One turning vector, and how many ticks it has turned:
The counts run from 0 to 475.
[ 91 152 193 101 139 112 112 153 100 117 120 104 174 130 120 172 115 155
 118 101 132 164  81 126 144 178 116 104  85 120 142 127 112 115 130 132
 142 118  96 117 128 116 122 121 102 126 102 149 100  92 172 166 125 120
  99 124 183 103 116 161 145 155 150 150 108  68 158  97] : 65
[105 133 188 104 111 157 116 138 126 121  96  90 165 127  93 140 111  94
 138 125 172 125 109  88  73 142 115 159 111 126 149 128 129 170 131 145
 132 142 164 165 151 145 144 174  91  97 139 153 112 100 142 163 132 136
 132 114 108 138 108 159 126 168 120 189 142 125 193  99] : 471
[147 166 151 121 132 111  94 170 166 142 160 112 153 131  80  87 106 139
 106 118 120 138 105 169 171 165 124 124 135 120 126  79  87 102 108  67
  91 115 117 115 110 139 142 161 147 130 125 129 145 101 138  67 113 171
 140 117 130  84  80 128 135 122 125 145  96 100 130 176] : 41
[104 126 163 154 115 151  79 121  93 142 107 131  82 152  70 132 137 114
 168 110 127 162 155  60 156 109 121 131 122 118 136 131  95 117 147 141
 137 126 109 145 121 114 179 164 130 124 143 152 157 169 128 125 165  65
 124 133 109 117 189 153 148 174 160 154 111 123 166 117] : 188
[131 121 154 181 149 115 102 153 143 132 127 148 115 151  90 172 143 153
 153 149 120 145 123 133 192 171 123 143  79  82 148 147  92 131  96 130
 116 100 172  83  81 137 112 132 172 156 110 157 192 146 142 112 159 103
 140 126 122 148 170 150 135 175 140 125 114 140 148 103] : 23
[126 117 183 128 160 162  82 175 152 127 112 128 117 143  90 143 154 122
 155 118 141 159 107 107 159 113 114 134 111  62 135  97 136 128  92  83
 102 101 126 108 114 105 163 157 140 115 112 141 185 169 145 110 145 119
 183 148 140 120 160 134 146 175 137 138  96 120 139 160] : 26
[114 124 123 142 164 109 117 139 163 106 149 114 139 115 140 156 118 129
 164 156 100 146 120 151 136 171 162 184 146 122 170 194 105 110 124 145
 109 109 217 115 115 158 139 123 150 130 139 148 145  94 142  95 148 158
 112 118 106 116  80 124 166 144 127 113 142 183 155 141] : 140
[126 151 120 168 127 106  99 125 137 137 131 127 109 153  86 128 111 147
 123 120  76 112 157 134 173 178  68 112  94  99 136 130  46 103 140 138
 130 123 168 125 109 187  99 129 152 146 139 155 158 120  88  72 121 118
  93 104 106 106 149 102 124  99 140 123 113 128 140 117] : 206
[105 148 150 166 112 128  99 129 129 120  88  62 157 157  81  99 108 138
 146  55 111 124 141  99 150 148  99 122 101 104 124 113  98  97 160 127
 140 134  72 144 110 190 113 135 137  97 149  86 145 127 118  99 135  84
 160 134 147 138 113 141 128 146 149  97 115 140 104 131] : 0
[121 130 144 138 145 133 118 130 143 133 136 149 125 123 108 127 103  86
 152 122 120 171 156 139  96 107 169 173 162 122 157 175 119 124 156  94
 101 112 161 132 129 131 174 174 112 131 174 141 163 138 151 111 137 148
 135 139  96  62  83 135 132 138 144 163 117 186 154 199] : 148
[108 168 145 146 137 107 107 116  93 135 119 151 113 153  94 124  77 169
 129 100  98 148 157 143 165 162 122 143 107 138 136 155  71  91 144 178
 174 107 158 125 117 141 138 162 152 141 157 124 153 108 103  82 124 111
  90 128 119 107  89 135 157 163 143 142 121  82 178 145] : 370
[ 84 144 159 134 157 148  93 108 106 131 125 104 100 158 106 141 125 128
 166  94 101 164 111  69 174 133 114 125 153 124 166 154  94  86 126 132
 137 115  86 162 133 115 186 118 124  96 136 138 124 132 150 109 144 107
 131 123 155 103 119 142 191 131 177 123 101 138 134 122] : 183
[101 136 199 114 120 131 121 198 155  99 156  86 157  99 102 142 135  89
 107 108 121 138 131 182  98 127 122 102 123  84 128 110 143 106 120  61
 101 128 128 151 126 148  90 153  99 118 137 116 160 117 136 138 104 132
 141 145 122  55 108 136  94 117 153 154  96 102 115 140] : 431
[127 116 160 136 141 156  84 124  96 128 107 139  93 153  84 133 148 117
 167  98 116 159 140  54 148 101 100 122 130 109 128 115 111 124 137 109
 113 131 112 152 134 121 190 159 108 104 140 155 146 169 125 122 162  97
 150 123 123 123 176 146 161 162 155 166 105 145 155 133] : 189
[ 84 116 154 132 164 129 114 126  87 118 100 135 109 168 124 153 113 161
 160  74 103 164 142  58 150 139 114 155  85 115 113 167  91 135 137 162
 156  96 134 163 102 158 142 114 126  86 137 121 118 121 139 135 135  92
 113 134 173 140 140 141 149 175 142 153 138 122 156  71] : 176
[111 142 195 143 133 110 132 130 138 131 108 135 129 102 109 144 142  77
 149 114 130 153 152 164  81 126 122 123  91 114 147 122 119 133 194 121
 131 153 141 117 150 124  98 155  76 150 127 101 133 152  86 173 142 130
 127 123  93  98 149 139  92 126 124 101 138 140 171 196] : 102
[ 95  96 155 151 150 110 160 132 161 129 159  89 127  95 140 126 143  95
 139 131 107 147 152 167  61 155 147 140 123 111 161 154 127 117 146  98
 100 130 169 135 119 165  84 136  92 124 152 104 108 133 140 156 139  94
 140 110 109  78 164 160  95 107 153 131 138 178 136 139] : 115
[120 152 162 112 128  83 111 172 160 140 120  88 159 102 123 148 122 104
 150  94 151 164  89 178 163 170 158 175  86 167 104 145  92 122 146 135
 109 114 111  98 114 143 113 134 113 136  73 103 103  81 154 126 135 156
 139  89 164 126 116 140 129 145  91 112 127 114 156 111] : 447
[104 137 161 147 123 115  94 125  97 121  99 114 151 147  97 108 139 171
 137  78  96 156 134  86 163 126  73  81  97 127 137 119  94  96 151 108
 118 149  56 101 104 136 111 140 127 115 128 127 128 132 149 135 158  80
 132  96 185 113 155 161 156 152 165 126  83 132 126 108] : 392
[138 114 167 138 126 103 121 144 125 161 140 130  90 112  80 109 164 139
 131 103 114 172 167 154 150 133 107 105 110 134 111  92  92 101 158 105
 115 140 106 136 105 120 121 172 122 137 128 119 111 159 121 119 150  34
 136 107 126 108 214 166 113 155 140 142 108  96 159 111] : 396
[117 139 184 111 118 103 128 160 110 132 112 186 123 148 110 150 108 144
 123  84 147 160 122 130 148 122 120 126  53 127 110 134  92 166 154  96
 113  91 112  89 101 124 119 152  98 156  91 109 144 118 154 161 137 142
 128 124 176 111 120 164  97 158 124 155 115  94 169 155] : 57
[134 118 141 178 147 115 103  90 108 149 119 128 111 141  86 156 125 148
 156 131  84 151 142  78 194 173 114 135 111 108 132 154  74 100 125 164
 130 117 156 133  96 141 152 129 152  99 124 160 123 131 134 106 168  70
 110 117  91 139 161 168 154 177 131 150 128 138 177  82] : 186
[105 126 114 143 121  95 110  90 105 145 109 170  85 171 120 132  98 148
 165  77  99 174 153  93 173 135 121 147  92 158 138 206  64 119 166 149
 121 105 101 105 108 138 147 125 129 119 117 119 125 119 145  94 153 113
 118  99 157 117 113 139 156 148 154 132 132 163 139 116] : 174
[110  89 159 147 170 127 129 147 178 159 159 171  57 156 128 138 144 132
 142 117 117 158 155 156 185 140 112 126 116  92 164 141  94 123 108  70
 108 100 127 121 106 127 136 131 156 131 119 138 185 173 135  92 155  98
 168 127 154 113 175 132 128 131 160 128 121 157 129 146] : 17
[107 105 206  93 130 137 129 142 133 134 132 129 133 122 124 131 141 120
 118 117 134 169  95 123 118 134 108  93 141 128 156  97 118 112 127  73
  95 149  62 133 128  98 167 150  79 115 113 156  80 104 151 156 134 140
 134 104 173  83 129 172 153 120 160 171 121 120 159 138] : 72
[132  99 155 100 133 126 115 182 175 144 181 171  99 125 127 138 114 114
 105 160 138 134 135 158 144 142  97 122 136 138 153 149  85 141 102  79
  77 117 166 113 108 132 144 165 129 169 125 179 155 114 138 126 124 171
 125 119 155  96 155 120 118  94 139 179 125 109 169 125] : 246
[121  88 143 149 171 129 143 100 125 171 141 183  54 155 143 136 135 136
 151 105  92 171 168 105 155 144 117 130 134 105 137 168  74 119 133 116
 101 117 132 144 100 112 179 122 114  97 132 134 119 156 140 120 161  86
 122 123 116  91 162 145 151 137 154 167 149 154 151 130] : 180
[110 121 168 100 112  95 122 188 182 157 167 131 121  90 121 128 115  90
 125 109 153 148 133 206 134 141 155 158 124 149 122 146 110 113 150  68
  87 119 113 132 117 138  98 152  98 140 114 113 130 105 143 120 109 131
 147 107 155  65 122 142  92  99 131 149 132 112 132 141] : 442
[120 159 177  81 133 126  69 192 154 100 146 100 151 121 112 144  99 112
 146 132 148 122  69 150 166 138  97 125 132 162 141 119  91 108 113 124
 111 125 116 121 137 130 155 155 137 150 106 150 145  78 126 110 124 199
 133 129 181 107 100 110 156 108 125 133 110  91 156 127] : 249
[118 110 135 159 182 117 133 148 184 153 156  98  97 151 134 109 131 159
 138  85  77 128 142 158 158 191  96 117 117  99 148 129  72  88 116  93
 106 122 139 154 108 175 118 106 152  87 130 115 132 127 113  68 133  88
 165 125 150 128 145 125 137 117 133 105 135 142 113 120] : 8
[152 160 134 140 114 100  95 146 151 150 143 145 152 131  86  90  98 155
 101 124 117 143 119 161 182 168 110 119 103 110 137 115  69 117 128  76
  86 118 137  84 108 138 112 161 143 152 135 160 149 101 140  82 118 186
 137 102 131  88  83 129 122 115 133 147  91 127 140 158] : 42
[105 152 170 112 158 147  66 168 147 103 120 114 132 127  97 162 158 123
 151 122 110 130 115 147 191 129  77  87 129 101 162 109  90 104 125 100
 127 144 109 115 146 127 111 143 137 142 103 150 176 136 107 109 135 153
 136 107 171 106 135 107 173  99 162  73  85 115 149 128] : 412
[108  84 150 116 136 124 106 182 149 115 112  94 136 107 126 114 159  87
 174 110 152 147 149 112  88  95 133 186 104 153 147 150 138 165 156  98
  95 130 128 117 132 173  94 164  96 121 136 123 146 136 153 147 163 119
 174  92 167 130 182 147 113 132 116 132 118 203 147 147] : 123
[ 80 117 164 126 135 115 113 159 161 103 132  51 159 101 126 115 147  90
 169 103 114 148 111 145  92 126 144 140 135 131 173 149 130  92 155 101
 114 135 105 134 149 160  92 130  86 116 139 110 120 117 154 137 145 124
 153 100 163  78 127 143 126  86 169  93 126 190 106 141] : 117
[112 107 156 167 134 142 136 112 168 123 138 105 124 127 109 108 111 106
 142 146 107 119 151 140  73 143 118 112 145  96 201 160 122 128 152 104
 106 156 175 132 140 165 129 145 121 128 173 144 160 128 114 120 146 131
 166 131  98  94 125 126 114 108 167 117 127 201 138 171] : 312
[106 121 190 113 107 135 134 144 152 157 140 138 113 103  97 160 121  74
 144 138 180 174 117 152 111 147 166 173 141 143 143 143 138 142 134 116
 107 134 142 137 141  96 157 168  89 145 111 146 129 126 142 158 134 130
 133 111 108  86 123 167 138 168 141 169 144 114 201 133] : 462
[132 153 142 141 116  92 119 158 147 130 140 155 162 146  90 113  94 174
  91 121 115 122 132 142 164 180 107 124  88 114 144 124  90 134 134  91
  97 113 157  83  94 173  95 161 150 169 138 159 165 101 148  94 115 161
 121 110 141 106  94 139  99 132 136 166  85 112 146 138] : 43
[164 117 166  95 145 128  97 198 166 143 164 115 122 110 103 120 133  93
 126 133 165 152 114 159 150 124 112 154 129 154 102  85  95 119 103  91
  84 104 124 129 108 120 165 176 118 147 104 147 125 113 126 120 143 162
 149 135 144 124 171 127 124 125  89 164 127  85 175 135] : 244
[119 146 144 154 123 128 101 131 154 103 111  28 183 123  87  87 113 117
 167 111 121 118 108 128 104 148 119 153 137 123 179 118 116  98 157 152
 124 146 131 124 138 183 122 156 137 120 165 112 119 104 104 100 150 141
 160 129 116 143  93 123 124 125 143  80 125 175 127 163] : 315
[ 65 152 188 103 104 125  98 156 134 130 116 111 162 120 119 191 109  96
 165 122 173 145  81 139 138 140 157 154 113 160 161 176 127 125 128 145
 126 136 118 119 140 111 136 138 103 158  94 144 135  80 165 162 136 156
 130 103 161 104  92 164 162 142 155 131 119 117 164 104] : 457
[135 112 166 125 115 111 112 204 142 131 183 114 117  98  82 131 127  96
 131 136 137 162 125 148 145 135 144 134 103 124 102 127 118 112 106  82
  90 100 125 115  92 121 129 164 119 158 128 137 153 132 164 135 131  87
 139 142 135  89 200 161  92 143 141 180 109 104 126 101] : 233
[161 147 157 146 113 136  89 166 153 154 139 141 122 122  52 112 132 119
 127 135 150 153 131 146 161 133 139 145 109 106 116  93  98 135 121  91
  98  96 144  90 103 130 145 194 139 161 134 142 183 141 131  98 144 130
 146 128 103 107 138 157 100 171 125 166  90 107 157 178] : 36
[110 102 138 168 152 111 133 143 133 113 128 139 136 137 155 146 111 162
 167 121 116 157 132 118 133 151 162 169  74 112 165 206 120 117 136 148
 122  76 179  86  82 154 105 111 158 149 139 120 164 115 176 132 145 106
 138 120 151 138 123 150 127 173 144 117 129 180 134 135] : 338
[135 122 183 102 128 123 128 130 153 169 141 119 101  96  83 117 142 104
 127 133 171 159 120 162 118 153 112 132 144 159 129  71 104 121 151 108
 124 163 131 141 141 111 132 195  86 138 129 156  75 128 104 125 151 112
 123  85 115 111 177 162 129 125 118 166 140  94 215 129] : 81
[133 111 168  89 142 137  88 220 145 102 141  98 159 117  95 134 133 124
 128 143 160 127 106 103 144 137  91 140  96 131 112 109 120 156  88 115
  98  97 160 133 103 169 125 163 123 147 115 152 146  98 154 140 138 149
 134 127 174 137 174 136 123 141 110 186 115  98 154  67] : 242
[107  81 142 117 174 135 122 164 164 129 134 149 104 126 141 154 143 100
 164 147 135 150 148 141  90 127 169 197 120 133 161 182 138 170 134 127
 118  90 218 139 132 150 112 150 128 137 144 137 161 147 133 135 154 130
 135 129 125 121 150 127 130 144 119 144 156 179 181 130] : 135
[131 150 163 111 153  82 117 163 138 138 153 132 151 144 135 149  97 176
 107 101 112 138  97 169 163 194 110 120  69 115 111 122  73 119 126 127
 130  93 145 112  98 149 107 118 130 127 101 133 103  60 135 122 104 161
 105 114 154 122  84 144 121 133 116 128 130  82 154 124] : 54
